Each named turn below is shown by a few rows before and after it. Which turns, in which order, take the first row of each later pair to the second? The first pair is answered.
turn kozo:
[ 6  0 -3  3 -4 -7  3 -2  3  4  1  0 -2 -2  2 10] => [ 2 -2 11  3 -5  6  4  0  2  2 -1 -3 -2 -2  5  4]
[ 12  -4  11  -1   1  -3  -1   1   6 -16   1  -4  -5   1  15   1] => [ 14  -4   0  -1   3 -12  -2   1   6 -13   1  -2  -4   2  12   6]
[  0   0  13  -9  13   2  -4  -5   2 -13  -2   6  -3   6   8   9] => [  3  -1  -1 -11  13  -7  -2  -4   3  -6  -3   7  -2   6   7  15]
turn nezu:
[ -7  -8   4  -7   5   0  13   2   9   8 -22  10   1   4   9   6] => [ -1  -1 -15  -3   9 -14   7  -3   7  10 -14  17   5   4  -1   9]
[  7   5  -1   1  17  -1 -10  -7  -2 -17  11   7   3   6   4   5] => [  0   3  16   1  16  13   0  -3  -2 -12   1   5   2   4  10  -1]
[ 7 -1 -8 -3  9 -2  1  2 -2  5 -8 -3 -1  0  1  4] => [  7  -3  -4  -5   8   1   2   3  -1   3 -10  -6  -1   1   5   5]
[ -3   2 -10  -2   7  -6   9   1   2  12 -11   7  -2   1   3  12] => [  1  -2 -10  -6   6  -9   6   1   4   4  -7  -1  -2   5   9  16]
turn som:
[ -1  -1   4   2 -10   7   5   5   4   3  -1   2   1  -4  -5  -7] => [-2 -4  5 -1 -8  9  5  5  7  1 -3  0  0 -3  0 -4]
[-3  8  8  4 18  0 -4 -5 -2 -1 -4 11  2  0  0  1] => [-3  8  5  5 17  1 -2 -3 -3  2 -7 11  3 -2 -1  2]
[  4   1  -9   6  -6  -5 -12   0  -3  -2  14  -4  -2  -2  -8  -4] => [  1   0 -14   3  -8  -8  -1   4   0  13   1  -3  -3  -5  -8   2]
[ 7  2 10 11 10  7 -9 -9  6 -2 11 -1 13 -7 -7 -8] => [  4   3   0  13   5   2   3  -7   7  17  -1   3  10 -11 -13  -7]
Pairs:
(two turns a pair)
[ -3   7   7   1  -3  10   6  13   0  11   7  10  -1 -10 -17 -22] => [  4  -9  14 -14  -6  12  -3  16   6 -12  14 -12  -5  -2   6  -9] => nezu then nezu
[ 4  0 -3  3  4 -3 -1 -6  6  2  3 -1  0  3 -3 -2] => [ 1 -3  3  2  2  4  3 -3  8  7 -3 -3 -1  3  2 -4] => som then kozo
[ -8 -16  16  -2 -14   5   6  10   5   6  -9 -11  -3  -2  -3 -14] => [ -6 -16  -1  -4  -8  -9  14  11   8  17 -18  -5  -3  -1  -1   2] => nezu then som
[ -7   0  15   1  -4  13   9   5   3   8 -15  -4   4  -4   6  -7] => [ -2   6  15   7  -4  15  -5  -1  -3  -5   3  -2   5  -4  -5 -18] => som then som
[  0   7 -11   9  -7   0   4   1  -2  11  -2   5   1  -5 -18  -8] => [  1  -9  10  -7   1  10   0   4   5 -12  -3 -12  -4   6  12   6] => som then som
[  6   8  -6  11 -13   3  -6  -1  -8 -14   0   8   2  -4  -5 -10] => [  1  -3  -3   0 -11   6   8   7   1  -4 -19   1  -3  -2  13   7] => som then som
[  4   6 -14   4  -5  -5  -2  -3   5  -7   6  -2  -2  -6 -11  -4] => [  3  -4  -9  -4  -7  -1   6   3  11  -3  -6 -11  -5  -5   3   5] => som then nezu
[ -5 -15   5  -3  -9   0  11   5   3   7  -6  -3  -3 -11   5  -4] => [ -1  -9   8   3  -7   1  -5  -1  -4  -8  13  -1   1  -9  -4 -14] => som then som
[  0  -1   9   2  -7   9   0   4  -1   3  -6  -3  -7  -6   0 -14] => [  1   1  -4   4  -9   1   3   3   0  11  -7  -1  -6  -7  -5 -10] => nezu then kozo
[ -8  -2  14  -6   5   6  14  10   8   8 -18  -3  -2  -1   8   3] => [  0  -2  -2  -8  14  -8  11   6  10   5 -15   1  -2   2   8  19] => nezu then som
[-13   1  28  -2  13  17  12   0   1   3 -15   5  -2   0  14   1] => [  6  12 -17   4  18 -19  -8 -15  -3  -2  10  15   3   2  -5  14] => som then kozo
[  5  14 -19  12   3 -11  -5  -9  -5   8   9  18   7  -3 -21  -5] => [  7  -8 -19 -10   1 -17   6   2   9   8  -8  -2  -2   6  11  25] => som then nezu
[ -4  -5  -2  -8  -9  -2   6   0   9  10 -12 -10  -1  -2   8   1] => [ -2  -5   2 -11  -2  -1   3  -1   9   2  -7 -12  -1   1  15   6] => nezu then som
[-3 -6  4 -7 -1  0  7  5  4  7 -8 -4 -2  0  8  5] => [ 3 -4 -8 -7 -1 -9 -1  1  4  3  0 -3 -1  1  5 10] => nezu then nezu
[-3 -6  9 -1 -7  7  3  6  0  2 -6 -6 -2  1  2 -4] => [-4  2  3  6 -5  5  4  2 -4  8 -4  2  1 -3 -8 -9] => nezu then kozo
[  2   1 -14   2 -10  -7   0   1   2   6   0  -4   0  -1  -4   2] => [ -1   4  -8   7 -11  -2   0   0  -1   7   1  -1   1  -3  -9  -6] => kozo then nezu
[  1  -4   5   1  -4   5   0   8  12   6   0  -6  -5 -12  10 -15] => [  2  -3  -5  -1  -2  -1   6   8  14  13  -5  -3  -6 -12  10  -7] => nezu then som
[  0  -2  13 -10 -10   7   4   5   9 -13   2  -5  -3   1  14   2] => [-6  4 21 -3 -6 13  7  2  5 -8 -1  5 -1 -2  8 -7] => kozo then nezu
[ -2   5   9   3   7   7 -11   1  -3 -14   9   2   2  -1  -3 -13] => [  2  -1 -15  -5   5 -11   3   5   6   2  -6   0  -2   2   5  14] => kozo then som
[ -1   2  -4   9   5   6   5   2  -3  -5   5  16   1  -9  -6 -16] => [  7  -5 -21   1   5  -9   4   2   2  -6   5   8  -1  -5   2   1] => som then nezu
[ -5 -12   5   6   3   4   3   0   3  16 -14   3   9  -5  -2   4] => [-3 -6  1 11 10  1 -2 -5 -1 13 -7 11 11 -5 -9  0] => som then nezu
[ 3  7  9 -6  6  2  2  0 -4  8 -8  5  4  0  2  2] => [  7   4   8 -12   7  -1  -5   0  -3  -1  -3  -1   3   3   6   9] => nezu then nezu
[  3   8  11  14   5  16  -7  -4 -21 -15   2  10   4  -7 -12  -9] => [ 16   1 -21   4   0 -10 -13  -4 -15 -16   9  -1   1  -3  -7  14] => som then nezu
[  5 -10   9  -5   1   7   1   5  19 -17  -1 -15   2  11   7  13] => [ -7   0  20   6   4  19  12   5  13   1 -13   3   4   2  -5  -2] => kozo then nezu
[ 13   6 -11   5  29 -10  -1  -2   0 -13  -3   3   9   4   7  25] => [  5   3  19   5  28  14  -2   1  -1 -23  -3  -1   9   4  12  10] => kozo then kozo
[  7  -3  -8   8 -20 -10  -7  -3   1   8   2  -7  -2  -1 -14  -8] => [  6 -16   5  -5 -14  -3  -3   1   8  -1  -4 -19  -7   6   8   6] => som then som
[  9   0  -2   0   6   8   3   3 -11   2 -20  -1  -1   3  16   1] => [ 14   1 -13  -1   7  -2  -4  -1 -11  -3 -13  -1   1   4  14   5] => nezu then nezu
[-8  1  9 -1  6  7  7  2  0  2 -5  5 -1  1  4  2] => [-4  7  1  5 10  1 -2 -4 -4 -2  5 10  2  2 -4  0] => som then nezu
[-15   7   9  10   1   9  12   2   4   8 -17   7  11  -4  -2  -5] => [ -7  12 -13  11   4 -11   7  -4   3  10 -10  12  14  -4  -8   6] => kozo then kozo
[ 10   8  -1  -6   1  -8 -10  -7  -8 -10  13  -1  -1   4   2  -4] => [ -1   5   2  -5 -10   1  12   3  -5  16 -10   0  -5  -4   2  -9] => som then kozo
[ 12   0 -20   1  -6 -13 -16   4   1 -15  12   2  -1  -5  -7   7] => [  7  -7 -21  -6  -8 -13   2  10   7   0  -8  -2  -6  -7   6  18] => som then som
[ 11  -2 -16   4 -16  -9  -8   1   0  -2  11  -9   1  -3  -7  -2] => [ -1   3  -1  10 -17   5   4   4  -2  12  -4   0   0  -8 -12 -15] => nezu then nezu
[ 11 -10  -2  -3   7 -11  -6  -1   2 -13   4 -10  -5   5  12  13] => [  0 -10  20   1   2  10   0   3   0 -11  -3 -12  -5   0  11  -4] => som then nezu
[ 1  1  4  1 27 -3 -8 -3 -1  2  5  2  7  3 -4 12] => [-2  2 -3  1 24 -4 -1 -1  1 13 -2  5  6  1 -5 13] => som then som
[  0   1 -16  -1 -19  -3   4   2   1  12 -12  -7  -1  -5  -8  -5] => [ -1  -5  -7  -6 -20   5   5   4   4   6 -14 -13  -2  -2   1  -3] => nezu then nezu
[  9  -5   9  -2 -11  11  -2  -6  -7 -17  21 -18   4   2   4  -3] => [ 10   9  -7   9  -7   0  -1 -12 -13  -2  22  -1   9  -3 -17  -7] => nezu then nezu
[  3  -2   1  -5   3 -13  -6  -1  -3  -2   9   4   2   0   7   7] => [  2   1  -4  -3   0 -16   0   0  -4   8   4   6   3  -3   3   7] => som then som
[ -8   3   9   6  -6  10   6   0  -6   7  -1   9   1  -6 -15 -13] => [  2  -1 -20   1  -9 -13   5   0  -1  12   0   4  -1  -4 -12   5] => nezu then som
[13 -5 -5 -6 12 -8 -5 -1  3 -6  8  1 -6 10 -3 12] => [  6 -11  14  -8   6   8   2   5   4  -6   0  -7  -9   9   6   6] => som then nezu
[-11  -3   9  -6   7   8  14   8   4   9 -10  -3   1   4  13   5] => [  2  -3 -11 -10   8 -10   0   2   4  -3   6  -7   3   8  12  17] => nezu then nezu
[  2   9  -6   1 -12   4  -7  12  -3   8   7  -7  -7  -6  -3 -10] => [  1   6  -1  -1 -12   5  -7  13  -1   6   8 -10  -9  -4   1  -9] => nezu then nezu
[ -8  -4   3  -2   2   6  19   5   2  24 -24   5  -3  -4   4   6] => [  5  -9 -13 -12  10 -12   2   1   6   3  -7  -4  -2   6  15  27] => nezu then som
